In the rows, zero is written as 128.
The rows of X fall into several groups, and each row is roughly a mix of its group's hidden directions.
X (164 x 11):
[[ 88 129 135 163 120 128 164 114 115 159 154]
 [137 104 153 164 159  98 163 108 131 126 142]
 [ 90 160 131 130 154 101 146  90 124 103 129]
 [111 132 100  91 107  97 110 119 157 126  94]
 [ 73 109 126 110 107 136 144 127 115  92 147]
 [ 80 133 142 125 157 119  84 117 120 111 147]
 [120 140 135 134 135  97 153 119 121  66 107]
 [110 140 102 115 125 154 138 122 129 141  65]
 [139 137 149 134 175 127 106 131 132  82 156]
 [161 115 132 116 179 115 118 130 111 150 162]
 [108 150 159 147 126  88 106 110 143  91 120]
 [ 93 158  91 112 131 133  90 148 139 106 133]
 [103 109 148  96 119 163  87 154 124 131 141]
 [100 155 121 130 133 120 161 136  81 147 158]
 [114 131 103 172  75 116 130 114 141 141 129]
 [160 125 131 169 114 155  87 149 150 121 130]
 [110 141 171 131 116 109  92 155 148 128 159]
 [ 58 130 144 126 121 109 132 108 138 133 120]
 [136 127 164 169 116 135 104 141 165 118 157]
 [173 164 115  94 122 119 149 135 138 147 105]
 [178 113 127 135 106 158 107 153 139 148 107]
 [142  66 133 131 111 154 134 133 119  96 133]
 [137 167 102 114 121 165  92 131 155 138 144]
 [117 140 111 170 139 167 138 124  83 119 134]
 [142 150 119  95  92 127 151  99 155 105 149]
 [179 145  83 145 140 128 129 136 119 101 120]
 [ 94 151 142 139  97 178 106 126 120 113 122]
 [170 172 103 135 121 103 154 128 121 146 141]
 [140 141 134 126 174 130 105 120  92 165 105]
 [ 80 156 109 157 116 137 138 105 134 119  97]
 [127 130  87 115 146  74 137 116 125 158 130]
 [148 141 115 116  94 148 115 163 169 153 118]
 [150 115 129 128 157 141  74  91 141 123 130]
 [123  95 118 157 121 124 167 108 147 172 127]
 [129 136 114 112 111  90 106 115 131 165  84]
 [ 94 126 143 170 115 144 163 122 131  91 127]
 [103 133  87 157 158 103 147 104 129 106 139]
 [132 165 120 102 115 133 126 118 128 188 114]
 [152 127 120  93 154 120 114  97 165 161 127]
 [148 119  91 164 130 139 153 103 108  92 137]
 [102 173 123 136 145 104 163 116 133 130 162]
 [124 121 146 130 141 142 169  69 129 115 117]
 [123  88 121 115  89 124 141 150 166 100 131]
 [124 100 123 160 146 136  99 177 108 137 144]
 [140 169 161 138 104 122 170 117 138 144 147]
 [118 126 125 111  94 170 175 140 116 119 149]
 [ 73 111  86 124 130 119 107 114 142 144 125]
 [ 87 124 105 124 109  84 135  95 110 110 130]
 [122 181 114 148 168 161 124 130 137 122 121]
 [164 163 158 106 165 127 116 153 140 135 134]
 [121 128 115 132 129  89 103 163 163 165 125]
 [109 130 136 144 115 178 142 124 138 119  78]
 [163 111 139 107 130 115  81 109 141 140  94]
 [145 123 166 120 102 174 136 123 117 166 130]
 [140 152 163 170 114 149 104 157 125 133 149]
 [108 147 116 123 165 162 114 137 136 176 141]
 [148 123  81 133 128  89 107 145 125  91 133]
 [120 139 175 112 111 162  94 157 137 122 125]
 [106 147 130 130  93 145 105 148 143 117  77]
 [119 128 146 110 106 139 122  68 113 151 104]
 [122 123 157 162 146 139 103 128  93 149 167]
 [132 123 186 117 113 115 109 158 153 147 137]
 [ 82 135 102 131 137 134  81 121 152 117 147]
 [147 125  98  97 132 131 100 135  96 166 155]
 [ 90 119 131  97 141  91 150 107 130 115  94]
 [136 123 113 176 168 130 106 151  98 132 140]
 [117 156 121 164 155 119  85 152 145 122 149]
 [119 118  96 158 124 163 109 126 110 100 165]
 [140 121 112 133 165 146 122  88 114 112  84]
 [ 98 151 102 142 156 110 136 100 116  88 145]
 [124 150 121 117 162 191 122 122 109 127 138]
 [104 121 129 159 145 142  94 130  95 157 162]
 [121 168 118 166 116 157  97 158 116 126 125]
 [106 126 128 177 108 173 130 128 143 154 133]
 [130 112 133  82 175 155 145 152 123 124 124]
 [143  94 127 127 129 142 185 158 119 116 145]
 [ 87  95 120 127 159 158 145 153 123 111 146]
 [120  99 117 117 117 128 168  84  98 111 112]
 [108 110 117 121  88 117  97 173 120 151 136]
 [167 176 102 132 153 110 133 116 111 127 146]
 [124 120  86  99 169 127 135 153 158 130 110]
 [111 131  86 116 110 121  86 170 123 120 120]
 [145 142 120 101 124  83 132 148 142  87 103]
 [107 129 124  85 125 120  99 158 114 153  92]
 [160 131 136 137 110 134 140 150 117  66 136]
 [189 118 140 145 125 154 115 115 150 138 111]
 [121 155 110 141 125 173 147 111 122 121  81]
 [146  87 105 128  89 146 123 151 155 106 138]
 [114 168 121 123 115 109 176  97 134 106 122]
 [149 112  89 102 140 167  99 153 111 128 127]
 [127 107  88 129 146  76 139 113 119 130 155]
 [141 129 108 121 162 125 178 119 124  86 116]
 [169  79 116 115 145 103 128 148 128 124 150]
 [120 138 146 175 135 174 123 122 104 143 151]
 [117 167 120 154 151 151  93  96 146 142 125]
 [ 89 122 101 125 161 122  89 130 154 105 137]
 [123 114  83 114 177 103 140 140 138 112 138]
 [116 106 112 125 140 154  98 117 152 181 119]
 [117 134 132 144 170 132 151 171  94 147 119]
 [114 140 128  90 159 108 127 126 124  79 102]
 [128  93 117  81 107 123 132 113 145 168 120]
 [150 146 131 140 116  87 147  88 148 161 125]
 [115 110 133 137 130 110 162 110 140 108 186]
 [140 110 136  93 153  84 138 102  98 113 124]
 [127 136 122 137 150 104 135 139 192  99 133]
 [117 125 135 140 179  85 109 125 126 130 160]
 [162 107 130 123 110 167 152  83 136 123 140]
 [142 119 142 122 152 131  68 149 112 114 103]
 [135 145  73 125 169 153 147 126 124 119 116]
 [140 132 138 189 139 137 104 164 127 129 143]
 [109 139 132 105 142 172 145 153 113  98 160]
 [103 154 152 137 166 107 107 100 124 154 150]
 [132  81 156 143 144 137 119 143 127 145 173]
 [168  98 133 133 120 124 117 130 177 110  99]
 [ 81 128 117 147 127  85  90 116 127 120 120]
 [103 100  88 134 121 148 139 134 118  85 103]
 [145 115 138  87  86 126 109 128 124 170 116]
 [114 154 187 146 111 155 132 130 147 130 115]
 [141 149 152 172 146 135 105 161 122 123 161]
 [138 120 145 176 116 112 167  99 131 149 147]
 [ 77 124 114 112 146 160 150 127 137 139 162]
 [125 143 125 177 150 166 130 149 104 123 153]
 [135 151 123 123 132 136 161  93 161  97  94]
 [170  92 124 132 125 109 144 125 115  81 139]
 [149 137 112 168 134 109 101 164 155 122 154]
 [170 167 112 115 135 165 131 114 135 141 102]
 [148  78 134 105 149 103 125 110 147 130  96]
 [128 106 177  94 145 125 110 100 144 153 132]
 [ 94 135 120 173 115 168 128 138  95 126 134]
 [120 149  97 142 157 132  80 142 101 146 141]
 [155  79 106 110 132 103 116 144 117 133 162]
 [ 99 110 109  85 145 107 157 102 114 115 112]
 [142  95 149 109 146 144  97 173 144 124 147]
 [108 121  77 130 121 135 141 159  85 123 139]
 [125 112  88  90 142 108 160 118 118 106 104]
 [102 127 119 132 117 161  95 121 136  92  86]
 [139  82  94 111 123 126 142 161 123 123  93]
 [146 121 179 133 145 122 146 116 153 138  87]
 [123 142 158 102 154 118 138  75 121 148 145]
 [130 137 137 184 132 123 132 124 149  98 167]
 [106 139 109 151 171 123  99 120 166 135 149]
 [103 136 166 123 118 126 106 171 136 146  92]
 [145 138 124 143 160  92 166  93 142 107 122]
 [132 119 112 126 141 158  92 135 111 128  71]
 [117 136 115 124  93 150 157 156 116 122  79]
 [128 165 109 138 130 161 154  88 101 120 112]
 [124 162 118 128  77 106  90 123 119 119 112]
 [ 89 105 115 113 118 116 110 155 121 125 178]
 [126 100 115  94 104 146 133 110 149 177 121]
 [118 114 122 150 146 119 164 155 166  93 146]
 [158 133 140  88 175 124 162 140 129 119 124]
 [157 108 100  92 120 156 121 123 171 135 116]
 [128  90  66 130 125 100 120 131 119 128 138]
 [126 133 115 105 107 149 177 124 132 174 127]
 [145 164 166 127  97 142  97 139 118 134 156]
 [125 119 141  94 101 114 187 135 132 142 118]
 [115 137 133 137 145  72 106 138 104 134  92]
 [142 109 132 101 115 157 109 164 104  96 104]
 [117  66 127 124 132 135 134 138 134  84 117]
 [177 156 136 119 173 110 119 127 144 116 133]
 [125 150 153 119  95 140 134 117  93 177 121]
 [107 136 154 148 101 137 149  94 119 124 174]
 [120 100 140 152 115 119 133 142 158 105 181]
 [139 104 133 117 143 159 160 102 162 125 165]]

In each list below, four rows fit none of the groups, and each other row fits one group, some only roughly. Which are they? Name them in the order they come.
  * q725: [126 140 160 139 141  74  96 139 131 111 150]
  * q261: [ 87 126 131  98 132 104 107 114 119 160 165]
  * q84: [ 94 116  94 122  96 173 121 121 143 125 146]
  * q988: [149 152 169 172 111 128 137 139 161 126 136]
  * q933: [105 170  92 105 124 114 144 114 100 124 154]
  * q595: [ 94 148 144 113 106 162 124 147 112 137  85]
  * q653: [ 91 144 153 151  97  99  98 120 134 138 103]
  * q267: [135 127 116 144 178 145 164 110 162 120 142]
  * q366: [ 97 124 126 136 119 164 119  91 128  79 130]
  * q268: [135 132 142 167 158  91 135 100  93 119 120]
  * q199: [141 153 169 139 119 175 148 149 131 123 151]
  * q33: [ 95 175 121 108 105 166 110 121 134 128 123]
  * q991: [125 114 173 122 132  79 136 104 134 101 140]
  * q110: [126 163 112 103 134  72 134 131 128 126  97]
 : q653 q268 q199 q33
  * q855: [117 127 105 162 104 130 135 142 156  75 126]
  * q953: [135 137 115  97 146 166 110 125 149 177 128]
  * q393: [105 111 164 135  78 122 123 131 143 110  96]
  * q251: [115 149 147 140 130  97 153  97 154  99 160]
  * q699: [154 160 170 137 148 126 118  83 116 126 131]
  * q873: [139  76 142 140 144  90 127 129 147 159 119]
  * q574: [155 103 142 118 141 171 122 155 165 118 147]
  * q374: [115 125 105 102 166 115 112  76 131 146 122]
  * q935: [145  74  99 108 159 134 156 128 122 130 121]
  * q443: [164 144 144 118 134 139 162 114 145  95 165]
  * q349: [131 102  71 115  99 123 133 126 140 159 114]
  * q159: [153 104 134 125  92 117 174 136  93 119 139]
  * q311: [131  78 136 130 120 139 153 153  97 129  92]
  * q275: [168  91 131 169 102 141 126 108 142 117 128]
  * q630: [146 147 100 126  78 129 119 168 151 121 135]
 : q873 q574 q349 q159
  * q389: [138 111 116 101 178 145  98 148 139 148 111]
  * q882: [191 141 130 110 147 144 107 120 120 115 105]
  * q714: [150 133 107 157  89 145 154 109 144 104 157]
  * q284: [ 79 128 106 158 126  95 112 145 152 115 134]
  * q945: [168 138 155 110 147 114 119 105 152 107  91]
  * q622: [110 127 111 163 117 159 109  96 104  98 106]
  * q109: [117 145  87  81 122 131 106 119 127 164 130]
  * q180: [167 137 155 164 123 137 132 157  96 108 114]
  * q153: [152 153 130 161 107 118 175 146 152 117 116]
  * q266: [ 99 179 156 104 129 108 120 100 129 143 136]
  * q793: [ 97 119 103 136 100 148 151 138 101 111 170]
 : q882 q945 q622 q109
  * q378: [ 86 102  89 117 115 102 112 150 150 135 127]
  * q147: [139 124 149 115 107 161 151 109 108  94  89]
  * q728: [137 134 189 114 113 114 109 120 125 163 115]
  * q596: [148  96 134  86 142 176 143 142 124 122 130]
  * q763: [109 157  81 113 105 169 121 124 114 134 139]
  * q829: [ 88 148 111 146 110 155 173 113 137 114 131]
  * q130: [ 94 110  93 121 105 108 123 161 166 124 125]
  * q112: [141 156 123 173 122  74 132 133 122 112 130]
  * q447: [107 121 158 153 160 105 129  87 148 117 150]
  * q77: [159 140 105  83 111 145 108 100 133 140 103]
  * q613: [ 73 159 100 135 109 145 125 140 124 130 154]
  * q26: [ 79 131 160 100 118 140 159 143 145 140 139]
 : q728 q763 q829 q26
  * q972: [ 82 109 115 135  98 143 160 113 153 113 108]
  * q775: [134 138 122 162 109  80 111 156 158 116 115]
  * q202: [153 153 122  78 105 167 128 137 123 134 114]
  * q256: [ 90 118 123  90  99 152 142  97 148 124 112]
  * q308: [151 116 127 103 149  80 132 164 143 103 138]
  * q432: [119 172 150 136 119 153 114 124 156 103 165]
  * q547: [ 71 114 128 137 121 149 115 144 157 145 102]
  * q396: [175 124 141 117 130 175 112 158 124 124 147]
  * q492: [125 125 123 175 105 163 167 144 145 128 116]
  * q783: [124 119  90 128 141 160 178 129 145 104 115]
  * q556: [112  95 117  88 129 114  85 104 149 121 118]
  * q252: [144 114  91 127 109 155 164 115 116 164 149]
 : q256 q432 q492 q252
  * q124: [102 145 160  89 139  99 139 113 120 159 147]
  * q30: [126 140 152 142  98  91 126 144 107 128 177]
  * q570: [171  99 137 116 158 116 134  93  99 123 138]
  * q800: [135  81 117 117 114 145 170 126 134 111  94]
  * q448: [ 99 116 115 151 102 100  92 138  93 149 131]
  * q680: [132  97 181 103 121 143 135 144 153 137 104]
  * q511: [114  98 120 102 133 172 124 163 140 142 158]
  * q760: [123  93 108 153 116  78 129 116 146 121  99]
  * q880: [145 122  94  95 153 151 129 100 119 169 125]
  * q46: [ 99  76 116 117 117 147 145 117 125 166 141]
  * q197: [130 143 171 141 110 112 144  98 116  87 106]
 : q30 q570 q448 q511
  * q226: [ 95 122 147 152  92 121 133 145 107 116  84]
  * q385: [139 135 142 126 114  73 105 161 152 137 109]
  * q435: [ 95 181 126 108 129 132 130 100 110 119 100]
  * q621: [ 89 143 113 136 134 152 147 130 106 167  92]
  * q462: [120  93 115 132 174 129 141 138 115 147 171]
  * q538: [133 116  88  92 132 106 143  92 137 158 141]
  * q742: [ 66 151 142 105 117 126 106 120 133 147 118]
  * q920: [136 121 124 152 173 114 142  92 135  96 100]
  * q7: [138 115 132 132 112 140 153 132 180 104 169]
  * q660: [167 107 109 151 155 118 112 115 137 118 173]
 : q226 q621 q538 q7
  * q231: [ 82 110 145 161  95 150 138 141 123 124 105]
  * q636: [172 162 155 124 116 123 141 106 161 141 108]
  * q550: [118 114 113 160  94 129 134 154  80 139 149]
  * q964: [148 124 152 110  92 160 120 165 158 121 113]
  * q906: [103 125 142 123 110  97 130 119 100 178  99]
  * q871: [144 118 160 179 127 109 148 121 111 100 148]
  * q662: [ 86  81 120 124 117 123 127 126  96 153 146]
  * q498: [117 145 126 118 120 108  83 158 129 156 167]
  * q930: [121 135 174 153 146 129 107 164 120 163 130]
  * q211: [146 160 161  90 127 132 143 105 138 109  95]
 : q231 q550 q964 q211
  * q383: [111 171 108 116  90 110 125 103 136 160 118]
  * q819: [118 101 192 124 117 153 132 130 132 147 139]
  * q142: [ 86 114 130 130 177 126 123 114  94 131 151]
  * q233: [158 102 118 123 115  77 113 118 161 142 142]
  * q901: [116 128 160 152  97 125 178 144 153 126 140]
  * q245: [113 132 128  96 157  83 146 128 121 156  98]
  * q163: [116  92 150 134 144 126 150  97 164  92 123]
  * q238: [114 117  86 104 153 106 123  97 119 105 158]
  * q533: [160 147 147 130 114 155 106 142  81 155 130]
  * q167: [122  85 169 113 117 166 143 141 131 125 107]
  * q14: [109 126 152 108 131 137 147  89 156 170 107]
  * q777: [134 158 100 158 163 127 132  94 144 100 140]
  * q325: [121  93 130 182 125 148 138 143 154 104 125]
  * q716: [149 141 167 149 108 158 110 118 167 122 108]
  * q689: [132 109 134 106 141 126 123 191 137 156 111]
 : q233 q14 q777 q689
  * q792: [120 149 125 126  89 160 164 109 124 156 155]
  * q503: [106  77 121 111 144 161 101 127 147 111 134]
  * q954: [106 128 155 112  75 130 153 128 122  91 131]
  * q729: [101 152  83 127 127  79 106 131 135 130 127]
  * q126: [116 142 125 162 133 152 144  94  91 163 120]
  * q484: [136  71 102 127 119 165 137 139 126 121 104]
  * q310: [150 133 125 136 132 135 120 120 111  59 150]
  * q93: [158 152 117 142 164 123  83 112 113 148 144]
  * q686: [135 142 109 147 100  92 126 163 104 108 161]
  * q737: [148 172 152 147 152 115 152 100 115 154 136]
  * q765: [148 154 165 148 101 132 151 150 113 124  91]
  * q494: [151 145 153 114 124 141 148  76 106 121 100]
 : q954 q126 q686 q765
  * q670: [153 128 162 115 155 129 134 159  83 129 103]
  * q91: [112 147 150 128 105  94 167 123 129 101  93]
  * q430: [ 85 127 127 140 131 144 118 150 137 107 182]
  * q569: [138 177 143  81 136  97 122 124 125 139 119]
  * q739: [150 147 128 139  85 117 158 146 172 116 131]
  * q514: [ 96 151 133 117 109 124  67 125 110 119 120]
  * q137: [139 156  78 118 130 148 126 169 137 118 106]
  * q831: [147 155 124 156 141 127 159 118 163  87 142]
  * q659: [113 110 141 152 102 174 144 144 111  91 121]
  * q333: [145 141 111  95  94 133 160 158 110 154 110]
  * q904: [135 145 121 149 119 163 113  94 153  86 110]
 : q91 q430 q831 q659
  * q948: [140 136 110  95 100 171 113 123  87 130 118]
  * q467: [172 103 129 140 157 129 144 140 124 170 104]
  * q551: [162 157 140 144 124 123 166  89 137 139 153]
  * q210: [ 92 139 109 103 158 156  83 129 139 131 133]
  * q369: [ 94 107 159 171 131 105 112 109 107 118 140]
  * q162: [104 116 131 151 143 179  88 133 147 117 118]
  * q529: [163 104 102 168 127 124 122 165 156 133 126]
  * q262: [131 104 143 148 126 173 143 120  88  96 119]
  * q347: [103 159 145 125 132 119  93  95 128  88 108]
  * q740: [170 118 103 154 108 132 143 109 104 149 162]
  * q952: [122 128 113 115 132 128 109 181  96 157  99]
  * q421: [110 132 138 147 127 143 151 128 106  64 117]
 : q162 q262 q347 q421
